One vector is turned by the same rotation once a step. Each row is the vector after some number of steps, and that number follows the row.
The counts run from 0 to 583.
[109 163 118 176 126 122 145 119 129 159 134  95 156 142 121 158 138 156
 180  87  90 109 116 172  93  97 173 117 102 153 101 153 128 152 141 103
 120 140 142 139 135 137 132 143 168  98 159 111 106 123  89 179 122 134
 125 126 114 118 131 116 151 146  52 152] -> 233
[111 158 157 115 126 110 161 103 133 162 127 120 161 107 137 143 138 135
 176  77 111 112 112 156 103 116 133 118 104 172  97 126 120 154 173  83
 107 132  92 143 144 118 107 148 169 101 155  81  86 124  98 124 119  99
 148 134 101 128 143 123  91 138  48 112] -> 174
[114 161 140 158 154 150 139 116 142 167 136  81 122 149 114 133 137 150
 163  82 116 108 103 182  96 105 184 117 134 130 126 150 121 155 155  76
 120 140 134 106 142 146 140 145 143  93 197 113 128 108  91 159 119 124
 123 127 101 124 128 132 173 129  69 161] -> 62
[113 139 140 110 156 129 173 127 160 172 130 108 166 105 126 133 127 148
 178  80 126 109  86 167 104 120 134 132  98 157 133 125 137 166 175  82
 111 120  91 150 129 117 100 148 177  93 161 101 106 126  95 125 115 117
 129 107 114 117 143 132 121 125  61 142] -> 381
[100 164 144 131 147 120 120 114 147 159 148  85 151 131 118 135 137 156
 167  98 127 104 103 164  93 116 187  86 121 156 110 128 104 148 151  92
 101 131 104 103 124 143 117 148 139  92 210  94 107 117 124 155 120 132
 156 158 102 133 130 151 135 126  61 138] -> 45
[112 166 129 185 118 134 146 110 107 179 136 110 147 140 123 166 123 143
 191  79  88 119 112 177 101  96 167 118 112 154 113 154 123 146 134 102
 122 145 126 137 132 142 120 142 159 111 172 105 107 129 107 172 114 122
 135 119 106 130 142 124 132 152  48 152] -> 319
[104 163 138 144 133 117 121 110 133 163 150  90 152 125 116 148 130 150
 175  97 128 117 101 160  92 104 186  90 116 148 104 135 103 151 143 102
 107 138  98 112 115 149 110 148 133  96 206 100 100 114 126 165 109 136
 160 148 101 123 140 142 133 139  57 132] -> 43
[124 147 143 122 171 143 177 139 161 173 126 109 134 124 123 116 144 142
 154  70 115 103  83 187 100 124 158 138 118 144 141 129 137 166 180  65
 116 135 116 123 150 135 119 151 163  96 176 107 126 119  79 127 114 111
 118 106 106 124 132 117 147 130  74 151] -> 67
[129 139 132 146 128 109 147  96 129 154 133  96 142 142 102 164 135 146
 183  99 127 114  96 165  96  90 149 106 113 130  90 145 120 150 160  98
 118 144 117 137 133 151 111 150 131  97 173 106  98 112  93 161  92 137
 124 108  73  99 142 107 130 150  46 117] -> 439
[100 177 131 181 125 134 151 119 126 177 140 103 145 123 131 143 117 139
 168  70 110 141 104 168  91  96 187 126 105 149 105 153 126 157 136  95
 127 142 106 126 125 133 134 145 161 108 169 115 102 123  97 169 112 114
 144 126 135 115 145 129 149 154  56 145] -> 545
[116 153 144 109 166 124 162 133 168 159 127  93 149 132 119 120 158 146
 158  88 127  84  86 187  96 129 158 112 125 159 108 116 120 157 180  77
 104 136 118 104 148 134 108 148 138  90 178  92 109 132  93 125 116 127
 123 132  87 126 128 128 129 134  72 132] -> 136
[123 161 130 165 128 110 164 110 138 153 126  96 136 142 115 143 146 138
 163  81 117 124  98 177  91  99 159 121 110 142  73 141 134 154 160  94
 128 152 129 126 148 134 131 152 142  98 151 108  93 123  72 158 101 127
 115 117  97  98 137 101 136 160  50 118] -> 143
[121 154 140 141 121 102 155 121 128 160 133 120 131 107 124 137 133 135
 149  78 117 151  96 153  83  94 182 122 105 137  93 144 117 165 156  91
 121 146  83 132 128 148 118 152 146 111 179 103  90 102  89 154  95 101
 156 126 117 103 144  90 128 160  62 109] -> 421
[104 167 124 170 136 128 136 122 134 159 136  89 155 140 126 147 138 163
 175  81  90 102 122 169  92 103 181 119 104 155 117 151 126 151 147  97
 113 132 142 135 136 134 137 142 178  92 168 106 117 116  92 175 131 124
 133 139 120 129 127 129 158 133  58 163] -> 235
[103 165 128 155 124 113 151 110 130 173 139  97 172 121 126 161 115 143
 194  87 122 124  96 161  96  94 153 118  99 159  85 142 119 155 140 109
 120 137  97 143 117 122 106 141 156  97 154 105  89 126 104 154 107 128
 142 118 118  96 150 129 124 151  47 122] -> 387
[125 146 159 118 155 133 154 107 149 150 123 107 114 134 120 117 157 141
 140  81 110 103 105 172 100 129 167 114 131 139 124 125 126 149 191  63
 107 138 122 109 167 145 134 157 152  99 195  87 116 114  85 130 120 105
 130 135  84 139 125 121 129 122  66 133] -> 275
[106 166 152 130 131 128 123 108 122 171 144  99 135 120 126 143 120 147
 168  82 119 122 119 150  93  95 193 110 134 129 119 151  92 158 148  81
 114 132  88 121 124 145 132 136 143  99 204 100 116  88 116 151 118 101
 161 152 111 121 141 133 153 128  62 137] -> 339
[113 149 127 154 141 136 134 110 142 159 139  84 139 133 114 147 118 164
 177  88 120 124 105 156  92  92 176 126 105 123 126 159 126 160 153  92
 126 130 120 143 120 146 135 142 167  90 184 121 123  97  92 174 114 126
 131 114 114 101 136 127 170 127  57 163] -> 373
[110 148 128 139 156 139 137 118 151 164 140  85 151 128 118 139 120 168
 178  87 120 109 102 163  96 102 173 124 108 130 142 149 126 165 159  88
 117 121 117 141 119 139 127 141 172  90 194 115 131  98  95 160 126 128
 130 119 116 114 134 138 171 115  61 169] -> 375
[115 142 151  96 156 111 147 105 171 142 130  93 158 122 120 127 146 157
 168  92 134  99 101 158 101 125 136 109 104 152 107 121 131 158 190  79
 102 119 109 133 142 124 111 153 167  83 172  94  99 116  85 126 124 122
 134 132  93 118 128 135 119 117  53 122] -> 519
[104 165 128 163 143 131 139 121 142 160 134  93 153 138 129 144 140 162
 170  82  91  99 125 172  95 110 179 120 108 156 126 149 125 151 153  94
 112 127 141 134 137 131 139 144 187  91 170 107 120 116  93 172 139 121
 132 140 123 134 127 132 157 125  58 168] -> 236
[120 140 149 108 145 115 157  93 159 143 122  96 150 123 120 135 145 145
 174  94 135 111  96 158  99 120 124 115 104 151  95 121 137 153 190  83
 113 128 109 137 149 122 113 152 164  87 159  93  89 122  82 126 113 122
 126 118  88 108 138 131 107 127  42 117] -> 521
[126 129 148 101 156 128 158 128 147 163 126 121 123 113 123 118 146 153
 145  80 103 107  99 169  94 122 168 126 117 137 151 132 125 165 185  66
 108 131 103 135 147 153 118 150 168 104 200  99 124  99  90 136 114 102
 134 121  97 135 129 102 138 123  75 144] -> 501
[110 168 163 102 148 132 166 123 146 173 129 113 145 105 138 123 132 133
 159  63 118 109 104 165  98 119 155 136 130 151 121 130 112 163 175  64
 113 127  80 127 147 113 125 142 167  96 167  86 110 107  93 109 119  82
 146 135 122 123 141 131 127 123  72 132] -> 554
[109 157 160 109 158 147 167 115 149 178 130 111 155 106 135 129 117 139
 181  72 119 113  96 165 108 118 140 137 117 154 138 127 127 163 171  69
 113 123  86 139 138 114 114 143 174  94 170  93 114 116 104 115 124 100
 138 116 117 121 146 148 124 119  61 145] -> 467
[104 161 140 167 123 127 125 105 123 160 145 108 129 121 125 140 129 146
 155  82 102 143 113 149  86 102 200 107 103 141 117 152 123 148 145  92
 114 135 108 127 129 153 136 153 163 108 204 108 102 109 104 178 118 114
 161 145 120 131 137 130 138 136  54 145] -> 112
[110 158 137 155 156 151 141 107 142 169 137  83 146 149 118 142 136 156
 184  89 111  91 107 179 108 114 160 112 123 150 132 140 125 145 156  87
 113 128 138 120 138 135 127 143 158  90 190 105 124 124 110 159 126 137
 121 128  94 135 131 157 148 120  54 170] -> 532
[131 131 154  91 144 110 158 102 151 150 123 105 136 122 113 138 147 143
 166  91 134 104  97 159  99 115 132 116 118 135 106 126 122 161 192  75
 110 132 100 137 148 136 110 151 145  92 175  88 101 104  84 121 102 113
 127 114  73 106 137 109 117 127  55 111] -> 434
[113 146 138 112 165 142 151 128 164 169 135  92 165 117 123 128 125 162
 178  83 122  99  96 167 101 118 154 130 104 149 151 133 129 168 174  79
 109 115 107 140 126 128 113 143 180  88 182 107 127 111 100 139 124 122
 128 115 113 122 135 142 152 111  67 163] -> 378
[103 161 141 160 131 127 123 106 131 160 143 104 128 123 127 135 126 149
 151  82 107 137 115 150  88 107 202 107 108 140 124 149 121 151 147  89
 111 132 108 122 130 153 141 152 165 103 206 107 104 105 105 175 120 112
 164 153 118 135 136 138 142 128  55 150] -> 113
[114 155 126 142 145 113 128 122 145 147 136  83 138 145 110 138 160 160
 155  96 109  95 108 174  87 109 188  92 122 144 102 139 109 149 160  93
 104 143 136 109 138 157 129 147 137  91 196 105 113 111  97 168 115 138
 134 147  89 128 121 114 154 138  69 139] -> 357
